The rows of T fall into 3 groups, and each row is roughly a mix of its group's hidden directions.
T (71 x 10):
[[  6  13  24  -5 -23  -7  16  26   1 -28]
 [-15 -22 -26  -4  13  11 -11 -29  12  19]
 [-15  -9  19 -24  -8 -23  16  28  -4 -16]
 [ 33 -27   7 -13 -19  14 -11  -4 -18  -4]
 [-10 -16 -23 -17 -27  -7 -31 -12  -4   6]
 [-13 -25  -7 -18  10 -20 -21   5 -11 -28]
 [ 28   7   9  18 -19  17  -6   2 -35   0]
 [  0 -16 -15  26 -22 -28 -20  16   6  -7]
 [ -2  18   8  32 -14  22  -7  27 -13   6]
 [ 33   5 -17  -3   9   3 -15 -34 -16   4]
 [-32 -15 -14 -16 -11 -11 -18   1  27  10]
 [  8  21  15  30  32 -18  -4  -2   0 -11]
 [-31 -28 -17  12 -11 -12 -12  12  20   3]
 [  9 -14 -27 -21   3 -15  30  -5  -2 -23]
 [ 14  30   3  21  12  28  16 -13   0  16]
 [-13 -14 -10 -30 -36  13  12  10   1   1]
 [ 38  -8  15  -4 -13  15 -28  -4 -12   6]
 [ 32 -38   3  -7 -10   8 -14  -9 -13  -5]
 [ 10  28 -27   7  14   4  -8  -9 -31 -13]
 [ -9 -42 -23 -17 -16   0  -7 -12   5  -6]
 [ -7  21   9  16  31   3  21   8  15  25]
 [ 12   5 -32  -8 -19   4  35 -10   9   8]
 [-32 -31  -3 -10  -8  -8 -21  14  14  -6]
 [ 26  10   8 -32  13   5   2 -22 -23  -6]
 [ 26  10   7 -28   9 -18  23  -9 -22  -8]
 [ 26  20   5 -19  17   8  22 -22 -18   4]
 [-21 -15   6  11 -21 -18 -12  33  11 -13]
 [ 13   7  35  12  19   7  30   3  12   6]
 [ 19  13 -21  22  12  13   7 -29   0  21]
 [ 33  -8  17  -2  -6  20 -24  -1  10  23]
 [  0  16  -6   1  13  20 -12  -9   7  44]
 [  1 -16  14 -13 -18  -2  11 -14  32  28]
 [  3  -2 -28 -24 -14  -8  -9 -33   6  15]
 [  0  19 -30   5 -29  13 -10 -11  -1  25]
 [  9  23  15  13  -4 -21 -13   5 -13 -36]
 [  8 -32   5 -23 -30  12  13  12   7  -4]
 [ 33  26 -10  29   1   1  11 -12  -8   9]
 [ 27   4   1   9  15   6 -16 -18 -37   3]
 [ 28  28   4  13   0  16   2 -22 -17  18]
 [ 12  -3  -1  -6  -8  -1  11  -4 -46 -25]
 [ 19  13 -14   3  19  19   8 -35  -5  18]
 [-13 -39   6 -10 -26  -7  -1  20  11  -7]
 [-18 -19 -26 -20 -17  13 -13 -11  10  22]
 [ -1 -27 -21   1  10   1 -29 -24  11  15]
 [-27 -15  -4   1 -23  -1 -35  18   2   4]
 [-29  24 -25  14   3   8   6  20  18   7]
 [ 17   9   7   8 -24  16  23 -10  14  31]
 [  3   9   5  27  33 -13 -19  -9  22   9]
 [-16   5  26   0  17  -2  -3  -7  35  23]
 [ 27 -32  15 -10 -23   2  -1   8  -1 -19]
 [-37  26 -13   4  11  -6   6   3  22  14]
 [ 19  16  16  25  29 -13   4  -3 -19 -15]
 [-21 -21 -28   2  13  -2  13 -19  16  23]
 [-33  31 -22 -11 -12   1  -4  -5 -15   3]
 [  0 -31 -11 -22 -21  19  -5  -2  14  22]
 [  4  -1  -4 -30  24  18   6 -33  -7  11]
 [ -4 -29 -14  -6   3  -7  27  -5 -26 -23]
 [-14 -19 -15 -30 -34  12  10   5  -4  -2]
 [ 27  29  26 -12   3   7  12   4 -20 -12]
 [-28 -13   8  14 -18  -8 -10  33  16  -8]
 [-23 -21 -27  22  -2   3 -12  -7  21  16]
 [-17 -35 -27 -12   4 -12 -14 -17   9   8]
 [-31   7 -19   9  28  -6  18  -6  14  18]
 [ -6 -29   1 -16 -28  -6  17   3  27  10]
 [ 12   5 -22   6  19  14   9 -36   0  22]
 [-35 -10 -24 -12 -11  -9 -11  10  25   5]
 [ 26  10   0   9  14   5  35   4 -19 -20]
 [ -1 -15   3 -20  30 -20  22  -5  13 -21]
 [ 26  14  -9  -9  25  -6  25 -25 -11 -11]
 [ -1  32  -3  14   0  16  12 -10  20  32]
 [-28 -24  -6  -8 -18  -9 -31  15   5  -3]]

One row of each group comes first, with its name. Which group is each row after those in?
[ -9  16  33   6 -12  12  -4  34   2 -15]	Y
[ 21  20  11  20  26  -3  -4 -10 -31  -3]	L
[-19  20   8  29  -7  18 -18  25   2  14]	N

[-28 -33 -22  -9   4  -3 -15 -12  15   9]	Y
[ 18  15  23  -9 -10 -21  14  23 -17 -20]	Y
[ -5   3 -17 -21 -12  24  10  -7 -33  20]	L
[-16  -7 -11 -25  14 -18   3 -21  32   8]	N
[-8 12 -4  1 14 18  3 -1 18 45]	L
[23 18 10 10 17  8 41 -4  3  0]	N
